Here is a table of points, one per row:
[ -7  26   1  15   0  -8 -40 -38  -6 -27 -17 -21  -2 -49  -1 -21   8  23 -16  50  14   4  42  -1   1 -23  -3  71   4 -37  -5  31  31  10  50 -40  -3  46 -51 -34  25  24  29 -74  -8 -60  31   3]
[ 49  25  69 -12  -9   6  -9  -7 -44  18   2  37  -8 -38 -19  23 -36 -14 -48   0 -28 -40  36  17 -41  23 -12 -22  69 -28 -23 -44  14  -3  18  19 -23 -26   9   6   4 -15  51  46  24 112 -32 -30]
[ 78  25  34  -1  60  29  23  -2  52  41  83   5 -60  -9  -7 -17  -3  17  41 -46  25  11  44  20 -24  -7 -41 -59 -47  29 -16 -18  -8  42  44  16  19 -31 -28  36  17  14  25  31   4  61  -3   4]
[ 49  11  -9  25  52  -1  22  34 -21  13  26  29 -38   8 -52   7  41  44  21 -39 -44 -40  67 -36  20  31 -16 -17  17 -12  10 -20  -9  16 -10  31 -20  12  21  48  12  -5  52  -5  61  95   8  20]
[-21   8  39  60 -14 -21  -3  39   2 -45 -20  59 -53  45 -41   4   3  35  60   3   8  12  32  -3  -3 -12 -16 -65  36 -37 -17 -56 -25  31  43  19  25 -31 -32 -32 -12  42  -2  11 -16  29   0 -69]
[-11   3   9 -22   6  55  59 -48 -17  20 -28   5  38  -4  24   9  96  23 -54  35  15 -50 -38  19  -4 -28 -23  33 -11  -1 -24 -14  -7   9   9 -46  -7  45  12 -18  25  25 -13  16  30  -3 -12  30]
[-18 -24 -22   0 -38  40 -10  -6 -24  67 -44   7   8  17  47 -46 -31 -32  54  38 -25  -5 -61  45  21  -2 -15  22   5  -1  -3  51  14  52  -2 -38 -12  18  -1  21 -37  42  -7 -26   6 -64   3   8]
[-57  28 -18   1 -13 -33 -52  11 -32 -23   8  44 -13  -5  30   0 -25 -24  23 -28   1 -23  16  46   9  -8  32  17  15  44  -8  18 -40  22 -83 -31  31   9 -15  -3  -3  16 -49  18  31  -8 -31  69]
[ 21 -37 -21   0  23  44 -40 -42  23 -27   9  63  57 -28  -8  -2  67 -12 -23 -17 -49   7 -29  31  -8 -58  20 -42  -4 -27  17  40  -9 -90  16 -46  -8  15  -3  22  -5 -29  38 -11 -33  17 -22 -51]
[ 59 -10 -30  21 -11  55 -12 -29  36  47   1   6   2 -19 -28   9 -24  20   5  14 -22 -37 -23  17  -2 -24  81  54 -39 -23  26 -38  34 -54   3   0  15  49  14   7  10 -30  86  91 -55  49 -39  15]
[   7   15  -55  -27   19   50   24  -71   16  -10  -37   20   34   14  -16  -36  -19   12    5  -41  -59   42  -20    6 -100   17   69   28  -16  -14   -9  -18  -14  -19   16   20  -71   -5   -5    6  -17   23   17   67  -46    2   17  -30]
[ 31  26 -68 -70 -48  -2  33 -46  24  -6  24   5  65 -50 -13   9  30  19  11  -7 -54  68 -17 -20 -11 -45  15 -32  42  32  60 -21  39  -9  41   9  -6  15  -2  13 -18  31  -1   8 -48   5 -66  -7]
[  9   1 -36 -11 -29  -2 -47  10  27  57  -9  21  48  16  53   0   5  32   1  22  33   7  17   0 -41  21 -23  43 -47 -58 -45  85 -10  24   3 -11 -19  33   6  15  11 -60 -43 -12 -34 -60 -42  16]
[ 10  -5 -23 -47 -42 -28  73 -13 -23 -22 -27  40 -27 -13  28  39 -29   0 -28   4  31 -13 -13  13  40  23  14  42 -25  13  28  12 -30  18 -20 -16 -35 -27  25 -22 -14   1 -27 -25 -24 -62  27 -22]
[   3   34   35    6    5  -41  -26  -31   30   11  -59  -24   19  -11    1  -23   29  -22  -26   16   21   42   21   33   11   14    2   31  -22  -24   35   -1   23   16  -36  -22   -2    9   25   34   35    7 -110    6  -56  -37  -28   24]
[ 36   1  13 -73  35  20   6 -82  18  20  38  19 -34   2 -37  23  30 -17  -2 -99 -18  -7 -23  21 -51  38 -13  14  24 -14  -2 -15   6 -23  24  38   9  -3  -8   2  11 -22  39  53 -45  -7 -75 -35]
[ 62 -14  10  -9  20   4 -11 -48 -27 -60  -1  39  -1  22 -25 -14   6   5  -1 -17 -12 -52  -8   0 -62  15 -30 -20 -27 -13  73 -36  20   5  25  85 -33 -17 -28  25  13 -31  60  38  71  14 -67 -24]
[-83 -11  14  92   0 -29  11  75  47  15 -22   0 -19 -52 -36  -8  20  48  30 -12  23   8 -36   2  -6 -12   6  33 -14  56  -4 -35   5  26   2   2 -61 -31  41 -19  -4 -27  -1 -65  12  -3  36  29]
[ -55   -6   21  -23   29    7   -6 -112   28   31  -60   14   66  -19    9    4   14   31    2    7   34  -79   28  -15  -31   20   25  -89   14   -6    9   19  -23   -3  -51    7   21   26  -35   59   -4  -16    5   -2    9  -30   17   30]
[  3 -23 -42  41 -62 -17   8 -21   6  22  24 -11   4  34 -33  17 -13   3 -97 -29   0   9  20  14  19 -34 -80 -27  34 -17 -58 -13 -10   2 -91   4  -5 -18 -50 -15 -40  17 -10 -10  22 -26  41  40]
[  5  -6  15 -16  12  97 -17 -43  -2 -50  35 -12 -53 -19 -33  71  -9  -2 -16 -38 -17  13 -10 -15  -2  34 -51  -1 -27 -41  57 -34  31 -19  56  45  34 -38 -20  30 -30 -36   7  43   0  67  29  -9]
[ -9 -55  40 -51  35 -63 -49  62  -1 -43   6   0 -29  28  -4 -37 -14  41  47  33   1  31 -37 -20  26  60   5  12  -1  45 -55  -7  46  27 -43   6  17 -33  14 -37 -21  47  15 -52 -14  32  52  24]
[-28  22  38  -4   0 -25  31 -25 -46 -10  54 -15  10  45   2   9 -48  34  12  67  -7   9 -15 -39  -5  -3  -8  39 -16  23  34  42  -6 -20 -50 -80 -28  11  12   6   9   5 -17 -28 -18 -72 -21  10]
[ 21  -4 -20  21   1  -1  22  31 -71 -18 -26 -52  21  35  32  13   3   8  -5  14  11   5 -73  22 -31 -26  -7   0  69   7 -18  17 -48  21  -9  -2   3  -7  -3 -15 -11 -47 -55 -42   8  -9  30  46]
[-77 -60   0  47  35 -31   7  94 -36  11 -12  -9 -56 -49   5  -8 -54  35  30   2 -28  70  40  -5  36   8   0 -11 -29   3 -27 -11 -38 -12  34  23  35  -9  43  -4  28  26   7  11  33 -53  40 -38]
[ 22  -4  20 -22 -20 -14  19  18  51 -12 -38   3  41  20  17 -46  17 -55   6  16  40  30 -13 -38  12  10  32  -9 -16 -39   4  21   0  20 -21 -38  38  19  21 -35   2  17  53 -42  10 -67 -33  63]
[  6  -8 -44  16  36 -52  16  30  45 -55  15  22 -29 -47  39  -5 -31 -65 -31   4  -2 -38 -14  -7   4 -24 -14  31   3  22 -27 -55 -12 -12 -27 -11   7  93   0   1 -10   4 -59 -43  21 -37   6   0]
[-30  60 -33  -9  36  17   9 -33 -15  36 -23  44  26 -13  19   2  23 -25 -88  47   4 -11 -10 -34  54 -26  12   2   5  12  10  74 -44   2 -16  52   6  18 -33  18   9  31 -10  18 -10  -6 -29   0]
[-31  27  24  41 -40 -19 -45 -12  14  -8  10  -6  -6  63 -21   8 -24   2 -69 -35   8 -13 -11 -16  68   0  45  -3  29  46 -27  39   3  11  64  27  -5  32 -36  -8  -7  -2 -39 -37  26 -17 -15  21]
[-31 -41  19  -3  29  17 -26  90  28  34  21 -33   6   4  -3  34   1 -28  68  66  16  26  20 -13  20  54   4  -5   2  30 -28 -41 -11 -45  10 -35  -8 -63  14  13  -7  54   3 -49  41  -7  18  -3]
[-23  34 -16  61 -14  10 -32  49 -30  -6  22 -58 -45   4  -4  56  24  16 -10 -35 -10   6  22 -22   0  95 -26 -58  -4  45   0 -31  65  17 -12  11   5  28 -21  16   9  10  45  -9 -10  72 -32 -93]
[  -5  -31  -16  -25   -5   13  -22   46  -44  -35  -36  -34 -108  -20  -47  -47   40   24   11   31   14   53   50  -22  -27   29    0  -11    3   64  -31  -17  -12    3   36  -33    9  -13    8   25  -36    2   -9   20   51   81  -11   -6]
[ 15 -30 -34  18 -28  -5 -26 -12  -2  -6   0  -9  51  27  29  19   8 -41   7 -16  20 -31  31 -22  17 -56  18  35   4  69   3  20  -4  51 -22   9  27 -38  -4  -1  18  -7 -12  36 -13 -30  49   7]
[-34  12 -37 -32  -4 -45  -7  10  13  36 -38 -20 -33  23  25  16   1 -66 -13  25  -4  -7 -24 -37 -22 -61  18 -14 -27 -59   8  47  30   8  23 -33 -40   0  22 -26   0  15 -17 -13  23 -59  68   6]
[-33  -3   5 -28 -31 -32  -6  60  -5 -30  34 -61 -33 -25 -41 -82  -3  -8  80 -11  51 -14  -4  -3  45   2 -34 -32  14  -6 -51 -17 -36 -36   4 -12 -15 -55  34 -16   0  -5   4   7  18  12  35 -30]
These points spread out most along one direction. Take the direction at right angles to it along which they spread out most. Go by this last direction. For each point below, how far along it does it lie, from 0 to 99? 50 is the average, and the first point above lies past it. One standard deviation of the points above along it is 16.
[   3   34   35    6    5  -41  -26  -31   30   11  -59  -24   19  -11    1  -23   29  -22  -26   16   21   42   21   33   11   14    2   31  -22  -24   35   -1   23   16  -36  -22   -2    9   25   34   35    7 -110    6  -56  -37  -28   24] 61
[  -5  -31  -16  -25   -5   13  -22   46  -44  -35  -36  -34 -108  -20  -47  -47   40   24   11   31   14   53   50  -22  -27   29    0  -11    3   64  -31  -17  -12    3   36  -33    9  -13    8   25  -36    2   -9   20   51   81  -11   -6] 24
[-30  60 -33  -9  36  17   9 -33 -15  36 -23  44  26 -13  19   2  23 -25 -88  47   4 -11 -10 -34  54 -26  12   2   5  12  10  74 -44   2 -16  52   6  18 -33  18   9  31 -10  18 -10  -6 -29   0] 69
[-28  22  38  -4   0 -25  31 -25 -46 -10  54 -15  10  45   2   9 -48  34  12  67  -7   9 -15 -39  -5  -3  -8  39 -16  23  34  42  -6 -20 -50 -80 -28  11  12   6   9   5 -17 -28 -18 -72 -21  10] 54
[  5  -6  15 -16  12  97 -17 -43  -2 -50  35 -12 -53 -19 -33  71  -9  -2 -16 -38 -17  13 -10 -15  -2  34 -51  -1 -27 -41  57 -34  31 -19  56  45  34 -38 -20  30 -30 -36   7  43   0  67  29  -9] 50
[ 21 -37 -21   0  23  44 -40 -42  23 -27   9  63  57 -28  -8  -2  67 -12 -23 -17 -49   7 -29  31  -8 -58  20 -42  -4 -27  17  40  -9 -90  16 -46  -8  15  -3  22  -5 -29  38 -11 -33  17 -22 -51] 71
[-33  -3   5 -28 -31 -32  -6  60  -5 -30  34 -61 -33 -25 -41 -82  -3  -8  80 -11  51 -14  -4  -3  45   2 -34 -32  14  -6 -51 -17 -36 -36   4 -12 -15 -55  34 -16   0  -5   4   7  18  12  35 -30] 23
[-11   3   9 -22   6  55  59 -48 -17  20 -28   5  38  -4  24   9  96  23 -54  35  15 -50 -38  19  -4 -28 -23  33 -11  -1 -24 -14  -7   9   9 -46  -7  45  12 -18  25  25 -13  16  30  -3 -12  30] 68
[-23  34 -16  61 -14  10 -32  49 -30  -6  22 -58 -45   4  -4  56  24  16 -10 -35 -10   6  22 -22   0  95 -26 -58  -4  45   0 -31  65  17 -12  11   5  28 -21  16   9  10  45  -9 -10  72 -32 -93] 31
[-31  27  24  41 -40 -19 -45 -12  14  -8  10  -6  -6  63 -21   8 -24   2 -69 -35   8 -13 -11 -16  68   0  45  -3  29  46 -27  39   3  11  64  27  -5  32 -36  -8  -7  -2 -39 -37  26 -17 -15  21] 49
[  6  -8 -44  16  36 -52  16  30  45 -55  15  22 -29 -47  39  -5 -31 -65 -31   4  -2 -38 -14  -7   4 -24 -14  31   3  22 -27 -55 -12 -12 -27 -11   7  93   0   1 -10   4 -59 -43  21 -37   6   0] 48
[ 21  -4 -20  21   1  -1  22  31 -71 -18 -26 -52  21  35  32  13   3   8  -5  14  11   5 -73  22 -31 -26  -7   0  69   7 -18  17 -48  21  -9  -2   3  -7  -3 -15 -11 -47 -55 -42   8  -9  30  46] 49
